The rows of D fall into 3 groups, which share some directions, and each row is roughly a mix of its group's hidden directions.
D:
[[ 12  -6 -25  20  27  10 -28 -11 -14  10]
 [ -5   1   0 -11  -3  -8 -12  -4  51  16]
 [ -1  14  14  12  38 -22 -21   7 -16   6]
 [-27  20   2  23 -13  24   9  23  15  -7]
 [-27 -35   0  16  -1 -22 -14  -6   8 -16]
 [-19 -26  -7 -20  -5  18   2 -34  -5 -13]
 [-21 -11  18  22 -13 -32  -6   4 -23   9]
 [-10  22  -9   6 -21 -11   4  44   3   1]
 [-12 -32 -18  -1   1   7   5  -5 -40   4]
 [ 37 -21  -8   4  26  17   1   3   5  17]
 [ 13   8  -6  -5 -30   2 -12 -39  20   1]
 [ 12  15  30  16  13 -28 -14  -9  21  -5]
 [-19 -21  -8   0 -23  34 -19 -12  -2 -14]
 [ -5  27   3   1   1  42  20   8  16  -2]
 [ -4  37  -8   5 -10 -12 -15 -32 -17  -5]
 [ -3  28  24  14  -2 -27  -9   4 -29   7]
 [ 26  -7 -29  -1   6  16  16  11 -24  20]
 [ -3 -11  18   7  11 -47  -7   8   7  15]
 [-24 -10 -17  15 -21  25 -15   8  16 -20]
 [  4 -25 -13 -23 -17  25  27  12  -1   7]
 [ 31  24 -14 -35  15  -3   4   3  -7  -3]
 [ -9   8  -2   8   3 -39 -15  30  18  -4]
 [ 12  -5 -10 -16   7   5 -45  -7  -8  21]
 [  6   4  38 -24  19  16  11 -11  -7 -16]
 [-25 -10  12   1  23 -16 -25 -20  21  10]
 [  8 -31  -4  18  -5  -5  -4  38   4  18]
 [ -9 -28  -2 -13 -18  -7  -6  41   3   6]
 [-26  -9   9  -7  -6  27 -29 -19   4 -18]
 [-29 -25  10   0 -30  -1 -26   8   0   3]
 [ 20 -10  33   2  14  15 -26 -10   4  20]
 [ 14  19 -11  39   1  27   9  -4  14  -5]
 [  7 -20  -4 -14  18  18  27  30  16  -2]
 [  9  -7   8   6  27 -27   3   6  37  10]
 [ 22  36 -12  27   6  11  10  13  11  -3]
 [-18  11  15   2  -1 -29  -1 -33 -11 -21]
 [-13 -16 -29 -10 -25 -20   0  14 -25   3]
 [ -9  12  27  13  30 -20 -13   5  20 -16]
 [-12  40  15 -17  -7  -8  -3  24 -17   1]
 [ -6 -13 -11  11   3  38  -4 -31   1 -20]
 [-12  24  -7   7   4  14 -37  -7  28  -7]
 [  4  -8  -8   6 -23  14  24  40  -2 -13]
 [-10 -44 -11  19 -22   6  -9  -9   1  -1]
 [ -9  10  -1   5  16  -9 -11  20  45 -10]
 [  6  10   6 -33 -15 -13  13   0  37   7]
 [ 22  30  -1   0  16  -9   3  20 -33  -4]
 [ 13  25  -4 -25  21  30   1 -11  13 -12]
 [ 19  12   4  -1 -18 -41  18   3   4  18]
 [ 28  31 -11 -22   8   4  23  16   0   7]
 [ -9  14  22  18 -14 -35 -19  -8  15  -8]
 [ 14  22  -4   3  30  11  17   2  34  -5]
 [  9  -6  -7  34  26 -17  16  -3  27  -3]
 [-10  -6  -2 -43 -16  14  17 -16  -1 -16]
 [-14 -14  14  19  16  24  -1 -37   7  -8]
 [-17  10   3  23 -16 -38  -4  23  -9  -3]
 [-23   9  -2 -15 -36  13   9  27  12  -1]
 [ -2 -28 -15   5 -24 -29 -13  24   3   7]
 [-15   3   8 -20  -8   8 -29 -20 -31 -16]
 [ -8  29  22   2   0 -35  11 -13  -3 -18]
 [ -2 -11  28   4   8  11  21 -22 -29 -18]
 [-20   4  12  20  -4   2 -45  12   3   9]
 [  6   8   0 -18  11 -39 -18  23  18   1]
 [-33 -22  23   1  16 -22   6  15  -6 -11]
 [ 20  34 -20   6  18  -5 -21   4 -20   9]
 [ 13  13 -17 -30  14   5 -16  11  31 -14]
 [-23   0   1 -13  -8 -21  18 -20  36  -2]
 [-12 -25  11  27  18  -4 -26  -6 -22   8]
 [ -5  26  -2   3 -35 -24   9  -2 -26   4]
 [  2 -17   4  13   2  15  -1  36 -34 -10]
 [ -9 -16 -28 -24 -33 -15   3  10 -11   5]
 [-17  20 -19 -14   7 -22   0 -38   1   0]
 [ -4  -2  30  31  32  14  -4  -4   7  -7]
 [  2 -28  13   5   2  -6 -34  14  15  25]
 [  9  -7 -27  29  12 -13 -24  -3  25  -3]
 [ 21  13 -19  25 -15  -7  -4  26  18  18]
 [-12  40  -5 -19  -6  17  -1 -24 -10 -10]
 [  2 -11  19 -20  -7  22  21  28 -18  17]
 [ -3  14 -32 -12 -24  -1  26  -9 -22  -5]
 [-11 -10  10  26   9 -29   2  17  31  10]
 [-26   9  12   7  38 -13  -7   2   0 -25]
 [  2  -3  -5  27 -14 -13  17 -40 -13   5]
 [-33 -41   5   2   0  14 -11  -7   2  -8]
 [-27  24   3   8 -15 -23 -15 -14  15 -21]
 [  7  -7 -11 -21  23  32  26  15  -8   2]
 [-12 -28  -3 -19 -12   5 -17 -38  -4   9]
 [ 27  11  -5  14   8  36 -12  20 -16  -3]
 [-14  29  11  10   5 -36   1 -10   6 -23]
 [-19  22  17  11  -5  -6 -37  -7  23  -7]
 [-20  22 -10  36  -1   9   5   2 -12 -27]
 [-15 -18 -16 -27 -19   2   6  25 -23 -12]
 [-15  16  17  14 -17 -28 -25 -21   7  -9]
 [  4 -29  14   7   2 -36  13 -24  -4 -11]
 [ 19  12 -26  16 -20  25   7  26   9  -2]
 [ 14 -19   7  13  -7  17 -13  44   1   7]
 [  1  21 -37  -3 -14 -16   1 -31   0   9]
 [-10  16  12  11 -10 -22 -26 -34   7 -10]
 [ 16   3 -10  22  -8 -14  33   7 -28  13]
 [ 14  24 -15  -6   1  39  23  -4  -7  -8]
 [  1  21  -4  24  16 -16   9  36 -16  -8]
 [ 35 -12   1  18 -15   4 -19  -8 -13  27]
 [ -1  20 -21   7  18  26 -35  -6   8   4]
 [ -7  -3   3   6  25  -1 -37 -32   0  13]
 [-24 -20   0   4 -15 -24 -36   9   3 -10]
 [-23  -9   6  17 -18  41   3 -16  -8  -6]]
One row of each group comes first, with its name. Which group is each row after those in?
[-16   0 -25  21  26   4 -21  27   8  -7] => (49)
[-17 -15 -14  33 -26  -6   3  25   8  -1] => (37)
[  9   3 -27 -11 -24 -25 -14  -2  13  26] => (50)

[ 16 -22  -7  34 -29  10   8  12 -10   8] => (50)
[-25  13  -4  21  -7 -32 -18  -2  14 -19] => (49)
[-17  -9  11  -6 -10   7 -24 -27 -33 -11] => (37)
[ 21  19  -3 -13  -7  38  18 -13  -3 -16] => (50)
[  4  -6 -16 -22  -6  -1  44 -11 -18 -10] => (49)
[  8 -32  -3  -4 -18 -13  29  17  22  -3] => (49)
[-23   1  13  17   6 -12 -32   2  30 -14] => (49)
[-39 -21   1  10  -6 -17 -14  -7 -20 -13] => (49)
[-15  -2   2 -21   7  32   4 -33   3 -20] => (50)
